D: rows in 3 groups, each row roughly a mix of its group's directions
D (70 x 10)
[[-1,18,20,7,-14,-21,8,21,-3,8],
[4,13,-14,13,-19,5,26,-11,9,12],
[2,3,8,19,1,-8,31,-14,1,19],
[17,10,-20,5,-3,20,25,-7,-1,10],
[18,21,-10,-2,-13,14,13,24,4,-1],
[9,21,-2,-10,-15,-15,-7,25,16,1],
[-19,-2,-4,-23,3,12,19,2,-21,11],
[-5,37,-9,-3,-11,-3,6,13,-11,-6],
[23,16,-8,17,-10,4,15,0,20,9],
[3,-3,11,-18,5,-2,-15,33,0,-15],
[-5,-4,21,4,-10,-17,-27,16,10,-6],
[20,-29,10,-3,10,11,-13,12,9,0],
[-28,1,-7,-11,10,-12,13,-22,-11,-5],
[-11,40,-8,5,-1,5,13,-2,2,3],
[-1,-29,12,13,2,-7,-13,-19,12,10],
[7,14,-11,-7,-7,1,11,-4,24,28],
[3,-2,-27,-11,-2,22,15,-15,-13,-5],
[-6,-11,-2,-4,14,11,-19,5,-21,-26],
[-13,-15,-11,-8,24,3,-9,-13,-19,-14],
[1,7,16,-1,-2,-10,-26,27,10,-8],
[2,3,9,-5,-20,-6,-15,5,30,18],
[-2,-33,1,-14,10,20,-1,-8,-13,-2],
[14,16,-2,10,-12,6,30,-3,8,18],
[1,-16,-18,-8,13,28,0,-20,0,-4],
[-3,40,-7,9,-6,1,13,-1,8,4],
[-23,13,-10,-14,12,-7,12,-13,-20,-8],
[-8,-25,7,2,20,-4,-15,-24,-6,4],
[12,14,-21,-3,-8,6,30,0,-13,-5],
[-7,-17,-10,-12,7,26,-23,-12,0,-6],
[-10,-9,2,-6,19,-3,-27,10,-11,-21],
[-1,-6,-22,-14,1,27,-2,-20,8,10],
[9,-40,-5,-11,5,6,-6,-5,-2,0],
[5,-7,-16,-8,18,18,24,-16,-11,5],
[-3,-3,1,-12,4,15,-33,5,21,7],
[4,-5,10,22,3,11,28,-15,-15,4],
[31,-21,3,16,-5,3,-3,-2,17,1],
[4,11,0,-13,-15,-8,-23,25,10,-11],
[19,18,4,17,-16,-11,13,10,16,11],
[8,8,15,3,1,16,-25,22,16,1],
[18,20,-1,10,-9,13,25,13,-9,-5],
[12,13,-19,3,-12,14,30,-1,5,7],
[26,-28,-2,-1,-8,7,15,3,6,13],
[12,-20,18,10,-6,-23,-17,12,5,-5],
[-20,0,-26,-26,4,-11,3,2,-6,7],
[-11,-29,4,-2,19,-4,-2,-25,-2,2],
[-14,-18,-12,-8,11,-3,-2,-14,-24,-19],
[-2,40,-4,14,-5,-1,7,-1,10,1],
[-8,-32,9,-12,10,-1,-17,-1,-15,-9],
[2,2,1,8,23,12,1,9,-27,-22],
[20,-9,-22,-4,-6,11,21,-3,12,16],
[-13,14,11,-12,-3,-15,-18,24,-5,-15],
[23,-14,-1,19,-11,12,3,-7,18,17],
[13,-14,-18,-7,2,25,19,-11,3,11],
[0,12,-12,3,10,33,5,-21,2,-5],
[-21,27,-7,-9,5,-9,3,-5,-22,-9],
[17,16,7,5,-17,19,1,14,19,12],
[11,19,-2,-11,-16,-2,-14,26,18,0],
[-24,17,9,-7,-6,-22,-12,10,-6,-14],
[-18,-22,2,-1,15,-9,0,-29,-4,2],
[-4,-9,14,-13,-12,-16,15,22,-14,16],
[0,5,18,0,-8,-17,-21,18,21,7],
[16,-27,11,-7,19,10,-17,11,0,-4],
[-20,-14,-12,-22,8,-18,-15,4,-9,-4],
[-30,27,-5,-11,6,-2,1,0,-14,-3],
[-11,-14,-1,-6,13,-3,-19,2,-20,-27],
[9,9,-18,12,-5,12,24,-20,0,14],
[-5,-13,7,-25,19,0,-8,19,-7,-17],
[12,20,-10,-14,-20,-1,-6,22,14,0],
[19,-30,10,3,-8,-18,-7,12,6,4],
[-15,-10,7,-3,23,-19,-24,5,-5,-11]]
one row of each group, then the others: which group is each in?
[-6,-14,-15,-18,9,25,14,-11,-12,7]  <14>
[-2,15,11,-10,2,-6,-22,27,-9,-14]  <97>
[17,25,-5,-3,-19,-2,11,22,8,0]  <12>

[-14,31,-14,-10,-1,-2,17,0,-16,-7]  <97>
[27,1,7,15,-15,-1,18,8,13,13]  <14>
[7,29,-12,7,-11,-3,21,4,12,14]  <14>
[1,-37,-6,-13,9,-4,-17,-4,-4,-6]  <14>
[12,25,-9,-4,-15,10,14,25,2,-3]  <97>
[-7,-27,10,-19,22,-1,-11,3,-5,-10]  <97>
